In the data rows, the value 128 means zero.
Here are some rows, each followed by its group. Rows of different groups can look alike.
[128 128  90  90  91 243  91 165 205 128 242 127  91  90 128  89  90  91
 166  91 128 167 128  90 129  90 128 128  90 129 128 128 166  90 202 166
  91 127  92 129 128  90  91 166  91 128  90  89] N
[128 128 167  90 129 128  91 204 129 128 127 127 129 128 128  89 129 205
  90 129 167 129 128 129 129 128 128  89 129 129  89  89 166 129 202 128
 203 127  92 166 128 128  91 128 129 128  90 127] U
[ 89  90  90  90 129  89  91  89  91 167  89  90 244  90 128 128 129  91
  90  91  90  91  90 205 129  90  90  89 205 129  89  89  92  90  91  89
  91  51  92  91  90  90  91  53 129  90  90 166] P
[166 128 129 128 167  89 168  89  91 128  89 127 129 128 128 128 129 129
 128 167  90  91 128 129  91 165 128 128 129  91 128 166  92 129  91  89
 128 165 204 129 166 166 165  91 129 128 166 127] P
[166 243  90 204  91 128 206  89  91  90  89  90  91 128  90 128 129 129
 128 129  90  91 128  90 129 128 166 128  90  91 255 128  92 129  91  89
 128 127 204  91 241 128 128 128  91 166 128  89] P
[128 128 129 128  91 128  91  89  91  90  89  90  91 255  90  89  90  91
  90 205  90  91 167  90  54 165 128  89  90  91 128  89  92 205 128  89
 128 127  92 166  90  90 128  91  91 203  90  89] O
[128  90 205  90 129  89 129 165 167 128 127 165  91 166  90 128  90 129
  90 129 167  91 128 129  91 165  90 128 129 129  89  89 166 205 165 166
 128 165  92 203  90 128 165  91  91 128 128 127] N
[166 128 205 128  91 128  91 127 129  90  89 127 129 241  90 128  90 167
  90 167 128  91 128  90  91 165 128 128  90  91  89  89 129 243 165 128
 203 165 129 166 128  90 128 128  91 203  90  89] O
[128 128 167 166  91  89 129  89  91 128  89 127 129 241  90 128  90 129
  90 205 128  91 128 129  91 165 166 128 129  91 128  89  92 205  91 128
 128 165 129 129 128 128 128  91 129 166  90 127] O
[128  90 129  90  91  89  91  89 167  90  89 165  91  90  90  89  90  91
  90  91  90  91 167  90  91 165  90 204  90  91  89 128 166 129 128 166
  91 127  92 166  90  90 165  91  91  90  90  89] Z
[128  90 129  90  91 128  91 165 205  90 127 127  91 128 128  89  90 129
  90 129 128  91 128  90  91 128 128 128  90 129  89  89 203 167 255 166
 128 127  92 203  90  90 128 128  91 128  90  89] N
[ 89 128  90 166  91 128 129  89  91 128  89  90 129 128 128 128 129  91
  90  91 128  91  90 129 167  90 166  89 129 129  89  89  92 129  91  89
  91  89 129  91 128  90  91  91 129  90  90 127] P
[128 166 129 128 205 128 206  89 129 128  89 127 129  90 128 166 129 167
 128 129  90 167 128 129 129  90 128 128 129 129 128 166 129  90  91  89
 128 127 204 129 166 205 128 128 129 128 204 127] H
[ 89  90 167  90  91  89  91 127 129 167  89 239 129 128  90 128  90  91
  90  91 128  91  90 129  91 128  90 128 129 129  89 128 129 167 128 128
  91  89  92 129  90  90 128  91  91  90  90 127] N
[204 166 129 128 129 166 168 165 205 128 165 127  91 166 128 128 129 205
 128 167 167 129 205 129 129 128 166 166 129 129 128 128 203 167 165 166
 203 204 129 203 166 128 165 203 129 203 128 127] O
[ 89 128  90 128 167 166 129 127 129 128 165  90 129  90 166 128 167  91
 242  91 128 255  90 129 205  90 128 128 129 166 128 128 129  90 128 128
  91  89 129  91 128 166  91 203 167  90 204 127] N
[166 128 129 128  91  89 129  89  91  90  89  90  91 166  90 128  90 129
  90 205  90  91 128  90  91 165 128 128  90  91 128 128  92 167  91  89
 128 165 129 129 128  90 128  91  91 128  90  89] H
[ 89  90 129 128 167 128  91 165  91 167 127  90 205  90 204 128 243 129
 128  91 128 204  90 205 167  90  90 128 205 204 128 128  92  90 128  89
 128  89 129  91 128 166  91 128 205  90 166 204] U
[128 128 129 128 243 128 168 127 129 128 127 127 167  90 166 166 167 129
 166 129 128 204 128 129 167 128 128 128 167 129 166 128 129 129 128 128
 128 127 166 129 166 255 128 166 167 128 255 166] U
[128 166 129 128 129 128 168 165 129 128 127 127 129 128 166 166 205 244
 128 129 128 167 128 129 129 128 128 128 129 129 166 128 129 129 128 128
 241 165 129 129 166 166 128 203 129 166 128 166] U
[ 89  90 129  90 205  89  91 165  91 128  89  90 205  90 166 128 167  91
  90  91  90 167  90 167 129  90  90  89 167 204  89  89  92  90  91  89
 128  89  92  54  90 128  91  91 129  90 128 166] U
[128  90 255 128 129  89  91 165 129 128  89 165 129 166 128 128 129 167
  90 129 167 129 128 129  91 128 128  89 167 129  89  89 129 167 128 128
 166 127  92 129  90 128 128  91 129 128  90 127] U
[128 166  90 166 205 128 206 127 129 128 127 165 129 128 128 204 129 129
 166 129 128 167 128 129 129 128 128 166 129 129 166 166 129 129 128 128
 128 127 204 129 166 243 128 166 129  90 255 127] H
[204 166 129 166  91 128 168  89  91  90  89  90  91 204  90  89  90 167
  90 255  90  91 167  90  91 165 166 128  90  91 204 128  92 167  91 128
 166 204 166 129 166  90 128  91  91 203 128  89] O
[128 128 167 128 129 128 129 165 129 128 127 127 167 166 166 166 167 205
  90 167 167 129 128 167 129 128 128 128 167 129 128 128 129 167 128 128
 203 165 129 129 128 166 128 128 167 166 128 166] U
[128  90 129 128 129 166 129 165 205 205 165 255 129  90 128 128 129  91
 204  91 167 167 167 129 167 128 128 166 129 129  89 204 203 129 165 242
 128 127 129 129 128 128 165 166 129  90 128 127] Z
[ 89 128 129 128 243  89 129 127  91 128 127 127 205 128 128 204 167 129
 128 129 128 167  90 167 129 128 128 128 205 129 128 128  92 129 128  89
 128  89 129  91 128 166  91  91 167  90 166 166] F
[166 243 129 243 129 166 206 127 129  90 165 127 129 166 128 128 129 167
 128 167 128 129 167 129 167 128 243 128 129 129 204 128 129 129 128 128
 166 165 204 129 241 128 128 203 129 203 128 127] O
[128  90  90 128  91 204 129 127 205 128 204 202  91 128 128 128 129  91
 166  91 128 129 167  90 129 128 128 166  90 129 128 166 255 129 165 255
  91 127 129 129  90  90 165 128 129 128  90  89] Z
[166 166 167 128  91  89 129 127 129 128 127  90 129 166 128  89 167 255
  90 167 128  91 128 129  91 128 128  89  90 129 128  89 129 167 165 128
 255 165 129 166 166 128 128 128 129 203  90 127] U
[128 204  90 166 129  89 206  89  91  90  89  90  91 128  90 166 129 129
  90 167 128  91 128 129 129 128 166 128  90  91 243 128  92 129  91  89
 128 165 204 129 203 128 128  91  91 166 128  89] P
[128 166  90 128  91 166 168  89 129 128 127 127  91  90 128  89  90  91
 204 129  90 129 167  90 129 128  90 166  90 129 166 243 129  90  91 128
  91 127 166  91 128 128 128 128  91 128 166  89] P
[128 128 129 128 167 128 129 165 129 205 127 165 167 128 204 128 205 167
 166 129 128 167 128 167 167 128 128 128 167 166 166 128 129 129 128 128
 166 127 166 129 128 205 128 166 167 128 204 204] P
[ 89  90 167  90 129  89  53  89  91 128  51 165  91  90  90  89  90  91
  90  91  90  91  90 129  91 165  52 128  90 129  89 128  92 167  91  89
  91  89  92  91  90  90 165  53  91  90  90  89] N
[ 89 128  90 128 205  89 129  89  91  90  89  90 129  90  90 166 129 129
  90  91  90 129  90 129  91  90  90 128 129  91 128 128  92  90  91  89
  91  89 129  91  90 166  91  91 129  90 128 127] H
[166  90 167 128 129 128 129 127 129 167  89 202 129 128 128 128 129 129
 128 167 167 129 128 167 129 165 128 166 129 129 128 128 129 167 128 128
 128 127 129 129  90 166 202 128 129 128 166 127] P
[128  90 129  90  91 166  91 127 167 128 165 165  91  90  90  89  90  91
 128  91 128  91 128  90 129  90 128 166  90  91  89 128 255  90 165 255
  91  89  92 129  90  90 128  91  91  90  90  89] Z
[ 89 166  90 128  91 204 129  89  91  52 127  53  91  90  90  89 129  91
 128  91  90 129  90  90 167  90 128  89  90  91 166 128  92  90  91  89
  91  89 129  91 166  90  91 128  91  90  90  89] O
[ 89 128 129 128 167  89 129 127 129 167 127 127 244 128 204 166 167 129
 128 129 128 167  90 167 167  90 128  89 243 166 128 128 129 129  91  89
 128  89 129  91 128 128 128 128 205 128 128 255] P
[ 89  90  90  90 255  89 129 127 129 128  89 127 129  90 128 166 129  91
 128  91 128 167  90 129  91 128  90 128 167 129  89 128  92 129  91  89
  91  89 129  91  90 166  91  91 129  90 166 127] N
[166 128 167 128 129 128 168  89 129 128  89 165 129 166 128 128 129 167
 128 205  90  91 167 129 129 165 128 128 129 129 166 128  92 129  91 128
 128 165 166 129 128 166 165 128 129 128 166 127] P
[166 166 129 204 129 128 168 127 129 128 127 127 129 166 128 128 129 205
 128 205 128 129 167 129 129 165 166 128 129 129 166 128 129 129  91 128
 166 165 166 129 166 166 128 166 129 166 166 166] P
[128 166  90 243  91 128 129 127  91  90 165 127 129 166 128 128 129 129
 128 129 167 129 128  90 167 128 255  89 129 129 128 128 129 129 128 128
 128 127 129 129 166  90  91 166 129 166 128 127] O
[166 255  90 204  91 166 206  89 129  90 127  90  91 128  90 128 129 167
 128 129  90 129 167  90 129 128 166 128  90  91 243 128 129 129  91 128
 166 165 204 129 255 128 128 166  91 166 128  89] U
[ 89  90 129  90 129 128  91 127  91 128 127 127 129  90 128 242 167  91
 128  91 167 129  90 129 129  90  90 128 129 129 128 128 129  90 128 128
 128 127  92  91 128 128  91  91 129 128 128 166] U
[128  90 129  90 129  89  91  89 167 167  89 202  91 128  90  89  90  91
  90 129 128  91 128 129  91 202  90 166  90 129  89 166 129 129 128 128
  91 127  92 129  90 128 239  91  91  90  90  89] N
[242 166 129 166 129 128 206 127 129 128 127 165 129 166 128 128 129 167
 166 205  90 129 205 129 129 165 166 166 129 129 204 166 129 129 128 128
 166 204 204 166 203 166 202 166  91 166 204 127] O
[128 166  90 204 129 128 168 127  91 128 127  90 167 128 166 128 167 129
 166 129 128 167  90 129 205  90 166 128 129 129 166 166  92 129  91 128
 128  89 166  91 166 128  91 166 167 128 166 166] P
[128  90 167  90  91 128  91 127  91  90  89  90  91 166  90  89  90 167
  90 129 128  91 128  90  91 128  90 128  90  91  89  89 129 205 165 128
 166 127  92 166  90  90  91  91  91 128  90  89] U
[ 89 128  90 128  91 255 129 127 167  90 204  90  91  90  90  89  90  91
 204  91  90 129 128  90 205  90 166 128  90  91 128 166 129  90 128 166
  91  89 129 129 128  90  91 166  91  90 128  89] O
[ 89  90 129  90 129  89  91 204  91 167 127  90 167  90 166  89 129 129
  90  91 128 129  90 205 129  90  90  89 167 242  89  89  92  90 128  89
 128  89  92  91  90 128  91  91 167  90  90 166] N
[ 89  90 167 128  91  89  91 127  91 128 127 127 129 166 128 128  90  91
  90 129 243 129 128 129 129 128 166  89 167 129  89 128 129 129 128 128
 128 127  92  91  90  90 128  91 129 128  90 127] F
[204 166 129 166 129 128 168 127 129 128 127 127 129 166 128 166 167 205
 128 205 128 129 167 129 129 128 166 128 129 129 166 166 129 129 128 128
 203 204 166 166 203 205 165 166 129 203 166 127] U
[ 89  90 205  90  91  89  91 127 129  90  89  90  91 166  90  89  90 129
  53 129 128  91 128  90  91 128  90  89  90 129  89  89 129 205 202 128
 166 127  92 166  90  90 128  91  91 128  90  89] U
[128 128 129 128 205 128 129 127  91 167 127 127 205 128 204 166 205 167
 128 129 128 167  90 167 167 128 128  89 243 166 128 128  92 129  91  89
 128 127 129  91 128 166 128 128 167  90 166 242] U
[ 89  90 129  90 167  89  91 127 129 255 127 165 167  90 166 128 129  91
 166  91 128 129  90 205 129 128  90 128 167 166  89 166 129  90 128 128
  91  89  92 129  90 166 128 128 167  90 128 166] P
[ 89 166  90 243  91 128 129  89  91  90  89  90 129 128  90  89  90  91
 128 129  90  91  90  90 129  90 205  89  90  91 166  89  92  90  91  89
  91  89 129  91 128  90  91 128  91 128  90 127] P
[ 89  90 167  90 129  89  91  89  91 167  89 127 129 128 128 128 129 129
  90 129  90  91  90 167  91 128  90  89 167 129  89  89  92 129  91  89
  91  89  92  91  90 128 128  53 129  90  90 127] P
[128  90 167  90 167 128  91 165 167 255 127 239 129  90 166 128 129  91
 128  91 167 129 128 167 129 165  90 166 167 129  89 128 166 129 128 128
 128  89  92 129  90 128 128 128 167  90 128 127] N
[ 89  90  90  90 255  89  91  89  91  90  89  90 129  90  90 204 129  91
  90  91  90 129  90 129 129  90  90  89 129 129  89 128  92  90  91  89
  91  89  92  91  90 128  91  53 129  52 128 127] F
[ 89  90 205  90 129  89  91 165  91 128  89 127 129  90 128  89 129 129
  90  91 128  91  90 129  91 128  90  89 129 166  89  89 129 129 165  89
 128  89  92  91  90  90  91  91 129  90  90 127] N
[ 89  90 129  90 129  89  91 127  91 167 127 127 205  90 166 166 205  91
 128  91 128 129  90 205 167  90  90  89 167 166  89 128  92  90  91  89
  91  89  92  91  90 128  91  91 167  90 128 204] P
[204 128 167 128 129 128 168 127 129 128 127 165 129 166 128 128 129 167
  90 205 128  91 167 129  91 165 128 128 129 129 166 128 129 167 128 128
 166 204 166 166 128 166 202 128 129 166 166 127] P
[128 128 167 128 167  89 129 165 129 205 127 165 205 128 204 166 205 167
 128 129 128 129 128 167 129 128 128 128 167 166 128 128 129 129 128 128
 166 127 129 129 128 205 128 128 167 128 166 204] U
[128 166  90 166 129 166 129 127  91  90 165  90 129 128 166 128 205 129
 166  91 128 204  90 129 242  90 128  89 129 129 166 128 129  90 128 128
 128  89 129  91 166 128  91 203 167 128 128 127] U
[128  90 129  90 129 128  91 165 205 128 204 202  91 128 128 128  90 129
 128  91 167 129 167 129 129 128 128 128 129 129  89 128 255 129 202 242
 128 127  92 166  90  90 128 128 129 128  90 127] Z
[128  90 129  90  91  89  91  89  91  90  51 127  91 128  90  89  52  91
  53 167  90  53 128  90  54 255  52 128  90  91  89  89  92 205  91  89
  91 127  92 129  90  90 165  53  91 128  90  51] O
[166 204 129 166 129 166 206 165 167 167 204 127 129 128 166 166 167 167
 204 129 128 204 167 129 167 128 166 128 129 129 166 166 166 129 165 166
 166 165 166 129 203 166 128 255 167 166 204 127] U
[ 89 128  90 128  91 166  91 127  91 128 165  90 129  90 128 128 167  91
 242  91  90 167  90  90 255  90 128  89 129 129 128 166 129  90  91 128
  91  89 129  91 128  90  91 128 129  90 128 127] F
[242 128 129 128 129 128 168  89 167 128 127 127  91 128  90 128  90 129
 128 167 128  91 243 129  91 240 128 166  90  91 128 166 129 129  91 166
 128 165 166 166 128 128 255 128  91 166 166  89] O
[128 166 129 128 129 166 129 127 167  90 165 127  91 128 128 128  90 167
 128 129 167 129 167  90  91 128 128 128  90  91 128 128 241 129 202 166
 166 165  92 166 128  90 128 166  91 128  90  89] Z
[128 128 129 128  91  89 129  89  91  90  89 127  91 166  90  89  52 129
  90 129 128  91 128  90  91 128 128 128  90  91 128  89  92 129  91  89
  91 127 129 129 128  90 128  91  91 128  90  89] H
[204 204 129 204 129 128 168  89 129  90 127 127  91 204 128 128 129 205
 128 205 128  91 167  90 129 128 205 128 129  91 204 128 129 167 128 128
 203 204 166 166 203 128 128 166 129 255 128 127] O
[166 166 129 166 167 128 168 127 129 128 127 127 167 128 166 166 205 244
 166 167 167 167 128 129 129 128 128 128 167 129 166 128 129 167 128 128
 241 165 166 129 166 205 128 203 167 166 166 166] U
[166  90 129  90 129 128 129 127 205 167 127 239 129 128  90 128  90  91
 128 129 128  91 205 129  91 202  90 204 129 129 128 166 129 167 128 166
 128 165 129 203 128 128 255  91 129 128 166  89] N
[128 128 167  90 129  89 129 127 129 243  89 202 167 128 128 128 129 129
 128 129 128  91 128 167  91 165  90 128 129 129 128 128  92 167  91 128
 128 127 129 129  90 166 165 128 129 128 128 166] P
[ 89  90  90  90 129  89  91 165  91 167  89  90 205  90 204 128 167  91
 128  91  90 167  90 205 129  90  90  89 167 242  89  89  92  90  91  89
  91  89  92  91  90 128  91  91 205  90 128 166] N
[128 128 129 128 129  89 168  89  91  90  89 127  91 128  90 128  90 129
  90 167  90  91 128  90  91 165  90 128  90  91 128 128  92 129  91  89
 128 165 204 129 128 128 128  91  91 128 128  89] H
[ 89  90 129  90 129 128  91 204 129 128 165 127 129  90 166 128 129  91
 166  91 243 167  90 167 129  90 128  89 167 204 128  89 129  90 165 128
  91  89  92  91  90 128  91 166 167  90 128 127] N
[128 128 129  90 129 166  91 204 205 128 242 127  91 128 128 128  90 129
 128 129 167 167 128  90 129 128 128 128  90 129  89 128 241 129 255 204
 128 127  92 166 128  90 128 166 129 128  90  89] N
[ 89 128  90  90  91 204  91 127 167  90 242 127  91 128  90  89  90  91
 128  91 128 129 128 129 129 128 128 128  90  91  89 128 255  90 202 242
 128 127  92 129  90  90  91 166 129 128  90  89] Z
[128 166 129 204 167 128 168  89 129 128 127 127 167 128 128 166 129 129
 128 167 128 129 128 129 167 128 166 128 167 129 166 128  92 129  91 128
 128 127 166  91 166 166 128 128 129 128 166 166] P
[ 89 128  90 128 205 166 206  89 129  90 127  90  91  90  90 128 129  91
 128  91  90 167  90  90 129  90  90 128  90  91 128 166  92  90  91  89
  91  89 166  91 128 166  91 128  91  90 166  89] H
[ 89 128 129 128 205 128 129  89  91  90  89  90 129  90  90 166 167 167
  90 129  90 129  90 129  91  90  90  89 129 129 128  89  92  90  91  89
 128 127 129  91 128 166  91  91  91  90 128 127] U
[ 89  90  90 128  91 128  91 242 129 128 204  90 129  90 166 128 129 129
 128  91 167 167  90 129 167  90 128  89 129 204  89  89 129  90 202 128
 128  89  92  91  90 128  91 166 167  90  90 127] N
[ 89 128  90 128  91 243 129 127 167 128 204 165  91  90 128 128 129  91
 204  91  90 167 128  90 205  90 128 166  90  91 128 204 203  90  91 242
  91 127 129 129 128  90 128 166 129  90 128  89] Z
[ 89  90  90 128 167 128  91 165  91 128 165  90 167  90 204 128 205 129
 166  91 128 255  90 167 205  90 128  89 167 166 128 128  92  90 128  89
  91  89  92  91 128 128  91 166 167  90 166 166] N
[ 89  90 129  90 205 128 129 165  91 167 127  90 244  90 204 166 205  91
 128  91 128 242  90 167 167  90  90  89 205 204  89  89  92  90 128  89
  91  89  92  91  90 166  91 128 205  90 166 204] N
[166 166 129 166  91 128 129  89 129  90 127  90  91 241  90  89  90 129
  90 167 128  91 167  90  91 128 243 128  90  91 128  89 129 167 128 128
 166 165 129 166 128  90 128 128  91 203 128  89] O
[ 89 128  90 128  91 243  91 165 129  90 255 127 129 128 128 128 129  91
 204  91 128 167 128 129 205  90 128 128  90 129 128 128 203  90 165 166
 128  89  92  91 128  90  91 203 129  90  90 127] F
Which 4 groups are nearest to each row below, nearest first, going by the distance to the group's nearest row?
[128  90 243 128 129  89  91 165  91 128 127 127 129 128 128 128 167 205
  90 167 128 129 128 167  91 128  90  89 129 129  89  89 129 167 128 128
 203 127  92 129 128 128 128  91 129 128  90 127] -> U N P F
[128 128 167 128 129 128 129 165 129 128 127 127 167 166 166 166 129 167
 128 167 205 129 128 129 129 128 166  89 167 129 128 128 129 167 128 128
 166 127 129 129 128 128 128 128 167 166 128 166] -> U F P O
[128 128  90 128 129 166 129 165 243 128 204 165 129  90 128  89 129  91
 242  91 167 167 167 129 129 128 128 166  90 129 128 204 166 129 128 204
  91 127 129 166 128 166 165 203 129 128 166 127] -> Z N P O
[128 128 205 128 129 128 129 127 129 128 127 127 129 166 128 128 167 255
  90 167 128 129 128 129 129 128 128  89 129 129 128 128 129 167 128 128
 255 165 129 129 128 166 128 128 129 166 128 166] -> U P O N
[ 89  90 129  90 129 166  91 242 167 128 204  90 129  90 166  89 129 129
 166  91 128 204  90 129 167  90 128 128 129 166  89 128 166  90 202 128
 128  89  92 129  90  90  91 166 167  90  90 127] -> N F U Z
[ 89  90 129 128  91  89  91  89  91 128  89 127 129 128 128 166 129  91
  90  91 167 129  90 167 129  90 128 128 167 129 128  89  92  90  91  89
  91  89  92  91  90  90 128  91 167  90 128 166] -> P U F H
[128 204  90 166 167 128 206  89  91  90 127  90  91  90  90 166 129 129
 128 129  90 129  90  90 129 128 128 128  90  91 204 128  92  90  91  89
 128 127 204  91 203 166  91 128  91 128 128 127] -> P H U O
[166 204  90 166 129 128 244  89  91  90  89  90  91 128  90  89  90 129
 128 167  90  91 128  90  91 128 128 128  90  91 204 128  92  90  91  89
 128 165 255  91 203 128 128 128  91 128 128  89] -> P U H O
[ 89 128  90  90  91 204  91 127 129  90 204  90  91  90  90  89 129  91
 128  91  90 129  90  90 167  90  90  89  90  91 128 128 129  90 128  89
  91  89  92  91 128  90  54 166  91  90  90  89] -> O N F H
[ 89  90 129  90 129 128  91 255 167 128 165 127 129 128 166 128 129 129
 128  91 167 167 128 129 129 128  90  89 129 204  89  89 166 129 202 128
 128  89  92 129  90 128 128 128 167  90 128 127] -> N U Z F
Which 4 groups are nearest to each row below, nearest first, going by the distance to the centre of the group?
[166 128 129 128 129 166 129 165 243 128 204 165  91 166 128 128 129 167
 166 129 167 167 205 129 129 128 166 128 129 129 128 128 203 129 202 204
 166 165 129 203 128 128 165 203 129 166 128 127] -> Z O U N
Which 3 groups are nearest to each row below, nearest first, going by the average distance to the group's rows?
[ 89  90  90  90  91  89  91  89  91  90  89 127  91  90  90  89  90  53
  90  91  90  91 128  90  91 128  90 255  90  91  89 204  92  90  91 128
  91  89  92  91  90  90 128  53  91  90  90  89] -> H Z F
[ 89  90 129  90  91  89  91 127 129 128 127  90 129 128  90 128  90  91
 128  91 255 129  90 129 129  90  90 128 129 129  89  89 129  90 165 128
  91  89  92 129  90  90  91  91 129  90  90 127] -> F N Z
[ 89  90 129  90  91  89  91  89  91 128  89 165 129  90  90 166 129  91
  90  91 128  91  90 129 129 128  90 128 129  91  89 128 129 129 128 128
  91  89  92  91  90  90  91  91 129  90  90 127] -> F H N
